In the data rows, the value 128 means zero.
Every row has a hidden score. How much higher is the second row's score than the first row's in each pair? 8 means about the same, 16 much higher and 0 much lower.
[109 111 130 140 125 133 129 132]
[141 124 164 129 112 126 115 125] -> 7
[141 113 141 153 153 130 126 130]
[118 128 137 146 126 124 102 133] -> 5
[135 131 110 137  98 132 126 128]
[139  93  84 155 121 139 196 132] -> 10
[142 125 123 109 149 120 122 147]
[133 124 150 121 179 131 117 147] -> 8
[103 130 145 124 101 142 124 136]
[117 121 152 100 123 132 121 144] -> 10
[128 116 141 100 117 124 120 129]
[130 131 118 141 149 134 135 111] -> 12
[111 148  99  94 173 126 142 129]
[124 151 142 146 141 136 125 127] -> 4
[131 129 104 123  75 129 138 121]
[115 136 176 148 183 146 110 143] -> 9
[ 75 131 117  44 125 142  37 143]
[134 148 158 144 138 131 132 131] -> 5
[121 137 142 160 158 139 134 129]
[127 101 155 119 142 126 125 130] -> 9
[112 129 129 112 107 135 115 138]
[115 132 114 124 143 126 119 129] -> 13
[140 114 107 129 137 112 121 123]
[111 127 117  85 130 127 104 129] -> 5
[149 153 103 147 132 120 142 128]
[120 126  93 106 104 120 127 135] -> 7
[112  78  96 112 115 119 104 114]
[136 136  97 114 129 119 146 133] -> 2
[125 146 108 149 123 126 143 120]
[182 103 172 162 146 129 109  99] -> 14
[142 138 126 149 143 130 123 133]
[115  89 129 109 150 136 120 133] -> 10
[152 134  48 211  28 112 219  87]
[120 125 153 114 120 141 120 125] -> 8
[119 105 111 116 132 128 114 122]
[114 129 167 124 124 131 126 142] -> 0
[131 126 133 140 130 137 134 139]
[128 140 121 158  99 128 130 104] -> 10
[100 143  50 144  58 117 148  89]
[123 130 129 119 116 128 130 118] -> 7
[181 129 100 141 180  91 107 135]
[214 151 174   0  88  67  21  80] -> 6
[100 151 101 136  84 129 115 126]
[129 126 122 142 140 139 164 128] -> 11
[134 159  65 137 158 141 167 132]
[153 158 120 160 109 117 122 138] -> 4
[115 154 113 130 161 137 123 128]
[130 104 149 124 133 123 115 148] -> 6
[117 138 133 123  98 113 121 122]
[124 121 129 125 148 136 124 130] -> 12
[121 116 158 137 139 121 130 138]
[133 168 148 139 150 151 134 125] -> 7
[119 140 102 129 119 117 135 132]
[132 138 118 124 139 137 142 130] -> 8
[131 119 125 165 142 138 140 116]
[138 101 118 113 156 126 120 116] -> 12
[115 118 125 121 128 138 121 122]
[133 133 128 127 109 118 122 126] -> 6
[127 131 129 121 137 124 128 123]
[113 133 123 120 120 110 131 114] -> 8
[140 139 162 141 146 140 144 135]
[116 157 101 141  82 131 135 107] -> 9
[127 123 111 139 125 132 130 114]
[124 124 111 112 115 145 147 115] -> 6
[129 136  67 160  94 113 127 109]
[126 146 189 127 144 139 112 146] -> 0
[ 66  70 106 200 160 148 230 166]
[132 141 136 142 154 129 140 122] -> 13
[255 191 189  26 150 106  35  92]
[142 160 116 139 152 147 108 143] -> 1
[123 154 137 112 107 114 127 121]
[136 106 138 141  95 122 128 115] -> 11
[117 132  95 117 108 127 114 136]
[113 148 125 125 113 129  84 144] -> 6
[135 164 138 152 120 137 141 148]
[117  91 113 107 140 137  99 122] -> 16
[154 148 102 127 130 138 149 155]
[127 123 129 128 127 121 113 131] -> 11
[135 118 153 135 186 126 124 146]
[136  99 126  84 131 116 118 126] -> 9
[124 138 125 104 117 138 140 126]
[128 132 156 123 121 126 128 142] -> 6
[147 175 195  73 211 132  16 156]
[110 113 165 102 147 149 118 148] -> 3
[117 115  92 148  96 128 134 108]
[123 122 135 106 111 132 121 131] -> 4
[136 131  98 149 103 119 158 103]
[102 129 111 138 119 121 126 128] -> 6
[121 138 109 151 133 104 128 133]
[110 107 138 143 104 154 118 135] -> 4
[108  79  97 104 106 119 135 115]
[127 149 139 146 128 132 121 136] -> 2
[126 149 151 116 100 132 116 139]
[135 151 110 147 112 139 147 113] -> 13
[143 185  45 154  80 109 175  94]
[117 143 145  73 119 155 133 139] -> 2
[123  94 138 112 120 141 121 123]
[125 125 141 101 149 135 151 119] -> 7
[129 102 100 132 122 102 132 122]
[139 152 167 120 179 149  90 128] -> 6
[125 113 176 135 101 114 142 124]
[116  75  95  64 128 116 125 115] -> 16
[143 161 153 149 135 140 129 133]
[116 121 134 113  93 121 129 128] -> 8
[ 97 138 121 106 145 119 132 132]
[109 104 110 116  87 124 104 131] -> 8
[169 120 174 182 127 114 163 106]
[ 36 110  82 255  58 165 244 151] -> 0
[148 104 158 133 113 142 104 104]
[123 152 117 141 101 126 147 124] -> 2
[130  77 114 121 130 115 108 113]
[117 135 126 108 109 124 118 145] -> 0
[137 140 182 138 157 154 118 143]
[122 141 118 113 134 120 130 147] -> 9
[ 47 145 153 169 211 167 115 155]
[ 50 129 211 167 234 177  90 172] -> 6
[ 48  40  72 254 207 179 211 174]
[127 133 105 143 124 118 119 127] -> 7
[210 106  99 177 120 115 255 104]
[136  79 126  88 121 119 118 127] -> 9
[149 144 134 153 102 125 118 122]
[150 135 101 130 188 129 161 105] -> 16
[149 147 171 121 185 136 102 121]
[113 117 147 120  74 113 111 135] -> 0
[137 126 111 137 142 118 126 135]
[160 187 147 165 148 127 152 147] -> 0
[106 131  87 144  84 116 143 125]
[ 31 119 169 203 199 177 145 178] -> 2
[140 122 150 124 204 132 132 150]
[126 114 151 112 107 140 105 135] -> 3
[114  89  98 148 140 128 125 128]
[125 108  61 123 141 135 136 120] -> 10
[156 151 116 154 154 132 145 137]
[134 106 142 146 107 129 104 126] -> 8
[117  52 120  77 153 126 117 121]
[ 16 118 115 154 242 153 101 167] -> 3
[124 129 128 134 125 140 119 126]
[142 131 149 136 181 141 150 124] -> 10
[112  81  53 147  78 124 122  96]
[ 71 159  62  73 124 110 147 162] -> 0
[139 153 128 135 170 121 123 108]
[194 171 116 170 138 126 151 134] -> 3
[ 91 124 167  74 114 148  28 141]
[154 128 137 136 161 118 142 116] -> 13
[158 125 170 132 148 125 149 138]
[113  68 141 114 157 116 101 141] -> 15
[145 126 125 136 123 127 111 102]
[ 99 142  54  87  98 113 132 141] -> 3
[132 105  97 118 133 113 119 116]
[138 137   2 149 108 101 161  64] -> 14
[142 192 196 116 213 143  36 141]
[150 154 148 148 132 130 132 132] -> 4
[106 116 157 123 100 115 132 131]
[139 136 114 121 144 124 134 115] -> 15
[127 115 128 119 111 116 138 128]
[134 128 117 126 127 114 134 130] -> 9
[134 114 140 123 107 122 128 120]
[120 147 155 120  94 125 130 131] -> 2
[117 136  63 202 101 131 202 117]
[ 91 163 145  64 148 131   4 143] -> 10
[132  94 149 127 127 114 104 132]
[113 162 122  72 133 110 140 155] -> 1
[129 106 110 126 134 133 131 127]
[156 143 150 114 156 134 127 130] -> 6
[ 97 109 102  98 127 128 137 120]
[112 111 139  97 138 119 128 133] -> 6
[143 121 108 123  91 131 122 117]
[148 152 118 161 151 142 137 118] -> 9
[126 123 106 104  90 120 138 122]
[111 123 112 125 107 114 127 126] -> 9
[150 149 104 177 191 134 125 119]
[140  91  92 201  63  98 223 110] -> 0
[133 141 111 139 162 128 131 128]
[131  80  78 186 104 140 237 132] -> 4
[133 136 119 142 171 141 125 127]
[116 117 100 127 128 132 130 121] -> 7
[104  75 121  82 125 124 107 135]
[117 107 135 121 137 133 121 126] -> 7
[174  86  20 179 119 122 253  82]
[109 114 157  99 153 149 124 139] -> 0
[ 83 142 183  91 236 150  41 151]
[132 136  97 132 114 134 142 126] -> 5
[246 146  99  91 105  99 161 101]
[ 92 163  94  51 140 113 136 153] -> 0
[124 118 191 130 140 124 130 131]
[142 123 128 148 104 114 149 113] -> 11
[152 145  87 215  31  99 217 109]
[115 125 114 122  84 128 124 135] -> 11
[117 132 164 121 129 146 119 133]
[134 153 163 133 160 125 135 135] -> 9
[122 107 115 105 161 119 126 137]
[123 141 115 154 130 120 136 116] -> 5
[ 99 123 156 125 112 130 122 120]
[123 147 144 115 100 132 128 127] -> 6
[239 158 131  65  37  72 110  89]
[ 34  95 159 161 169 174 115 166] -> 2
[131 123 116 148 130 140 133 103]
[117 119 116 135  78 132 137 114] -> 3
[191 138 199  10 113 114   0 113]
[141 108 137 131 137 127 121 123] -> 7
[137 132 135 125 108 116 128 137]
[122  99 253  73 183 148  85 177] -> 5
[118 221 166 181  82 142 148 137]
[119 117 127 128 144 121 143 125] -> 16
